Look-ups in named tables: a row name and a column name give one cell, copied from the table.

sefus =
         mot  bef  rukepup  pon
tiriguv   47  103      153  179
pif       13  102      177  191
nov       61  103      152  172
poponu    14  102      171  192
pob       49  103      153  179
pel       54  102      153  175
kositi    58  102      152  173
pesin     13  104      185  189
bupo      39  102      154  183
nuz       17  102      166  191

What is the pon of poponu in sefus?
192
What is the bef of pesin in sefus?
104
What is the rukepup of poponu in sefus?
171
What is the bef of nuz in sefus?
102
What is the pon of pif in sefus?
191
What is the pon of nuz in sefus?
191
What is the mot of pif in sefus?
13
What is the bef of nov in sefus?
103
What is the mot of poponu in sefus?
14
What is the mot of bupo in sefus?
39
What is the bef of kositi in sefus?
102
What is the rukepup of nov in sefus?
152
What is the rukepup of bupo in sefus?
154
What is the rukepup of nuz in sefus?
166
What is the bef of poponu in sefus?
102
What is the mot of pesin in sefus?
13

dovogu:
columns: rekoba, nufifuv
tor: [0.3, 0.1]
tonumor: [-0.8, -0.7]
rotup: [0.1, -0.1]
tenu: [0.6, 0.4]

What is the nufifuv of tonumor in dovogu?
-0.7
What is the rekoba of tor in dovogu?
0.3
What is the rekoba of rotup in dovogu?
0.1
What is the nufifuv of rotup in dovogu?
-0.1
What is the rekoba of tonumor in dovogu?
-0.8
What is the nufifuv of tenu in dovogu?
0.4
What is the nufifuv of tor in dovogu?
0.1
What is the rekoba of tenu in dovogu?
0.6

Table seru
	faz	kebed
kamut	194	157
desesu	192	69
ded	190	35
kasir	197	233
tasenag	192	92
nivemut	193	132
gorop	195	170
lage	193	107
gudos	191	45
dur	195	166
rifosuz	197	226

What is the faz of rifosuz in seru?
197
What is the kebed of kasir in seru?
233
What is the kebed of tasenag in seru?
92
What is the kebed of rifosuz in seru?
226
What is the faz of dur in seru?
195
What is the kebed of nivemut in seru?
132
What is the kebed of ded in seru?
35
What is the faz of gorop in seru?
195
Row with the largest kebed: kasir

Table pum
|  | rep | daki | fesepek | rus | razad | larana |
|---|---|---|---|---|---|---|
| fug | 2006 | -6539 | 2583 | 2501 | 3671 | 2198 |
| fom | 1963 | -5023 | 2545 | 2473 | 2534 | 2166 |
| rekopi | 1350 | 9308 | 2033 | 2074 | -8193 | 1578 |
| roz | 1708 | 1048 | 2341 | 2316 | -2009 | 1910 |
| kel | 1836 | -1033 | 2460 | 2417 | -453 | 2026 |
| zin | 1951 | -4567 | 2536 | 2467 | 2192 | 2157 |
| tof | 1559 | 4957 | 2209 | 2214 | -4939 | 1784 |
| tapetof | 1479 | 8256 | 2174 | 2201 | -7408 | 1681 |
| zedotek | 2152 | -9840 | 2702 | 2594 | 6141 | 2343 |
| bon | 1840 | -2127 | 2448 | 2399 | 367 | 2039 |
| puref | 1836 | -490 | 2455 | 2414 | -863 | 2043 |
| tatanog | 1928 | -3434 | 2531 | 2470 | 1344 | 2121 |

razad of tof: -4939
razad of tatanog: 1344
daki of puref: -490
rep of rekopi: 1350
fesepek of zin: 2536
rus of tof: 2214

Table vurid
	tevulaz	liv	nege	votuto	muz	memuse	domo	bop
fatop	152	154	148	154	154	69	152	173
ligu	153	154	148	155	154	72	152	172
zaz	153	155	148	155	155	47	153	189
latego	150	152	147	152	152	140	151	127
bolesu	148	150	146	151	151	209	150	83
mumiko	153	155	148	155	155	60	152	179
pegod	151	153	146	153	153	133	152	133
noz	148	151	146	151	151	189	151	96
gited	151	154	147	154	154	112	152	147

liv of noz = 151
votuto of pegod = 153
tevulaz of fatop = 152
memuse of mumiko = 60
liv of latego = 152
domo of mumiko = 152
nege of ligu = 148
memuse of gited = 112
tevulaz of bolesu = 148
muz of mumiko = 155
nege of fatop = 148
liv of ligu = 154
muz of pegod = 153
domo of pegod = 152
bop of mumiko = 179

Table reveg
         duvavom   zup  momag
zusi        -1.8   1.7    7.6
kopo        -1.0   0.5    3.3
niz          4.0   4.8    3.0
dezimit     -2.0  -1.3    1.6
mem          3.0   3.7    2.7
lemole       0.8   2.2    3.4
san          0.1   2.1    4.8
tafebig      5.0   3.6   -1.6
fesudu       2.8   5.2    6.3
fadu         5.8   5.0    0.0
bevu        -4.6  -5.0   -1.5
sidam       -5.2  -4.3    1.1
das         -4.8  -4.8   -0.7
kog          4.6   4.6    1.4

What is the zup of das in reveg?
-4.8
What is the zup of bevu in reveg?
-5.0
What is the momag of fadu in reveg?
0.0
What is the momag of tafebig in reveg?
-1.6
What is the duvavom of fesudu in reveg?
2.8
What is the zup of kog in reveg?
4.6
What is the duvavom of tafebig in reveg?
5.0
What is the zup of fadu in reveg?
5.0
Which row has the largest momag? zusi

lazedu =
,rupume,til,puf,zofo,vepuzos,zimufi,tav,tuvevu,lepu
laziz,65,199,217,43,100,179,80,169,163
nura,123,166,60,117,191,117,216,196,45
pez,177,79,57,253,243,121,168,109,218
rekemu,184,121,219,229,149,183,82,123,187
gufu,140,147,46,140,206,119,246,173,79
zipok,136,195,68,88,243,123,77,149,218

lepu of rekemu is 187
lepu of laziz is 163
zimufi of nura is 117
puf of zipok is 68
puf of nura is 60
tav of zipok is 77
tuvevu of laziz is 169
lepu of nura is 45
tav of laziz is 80
zofo of pez is 253
rupume of zipok is 136
vepuzos of rekemu is 149
vepuzos of pez is 243
Which row has the largest tav? gufu

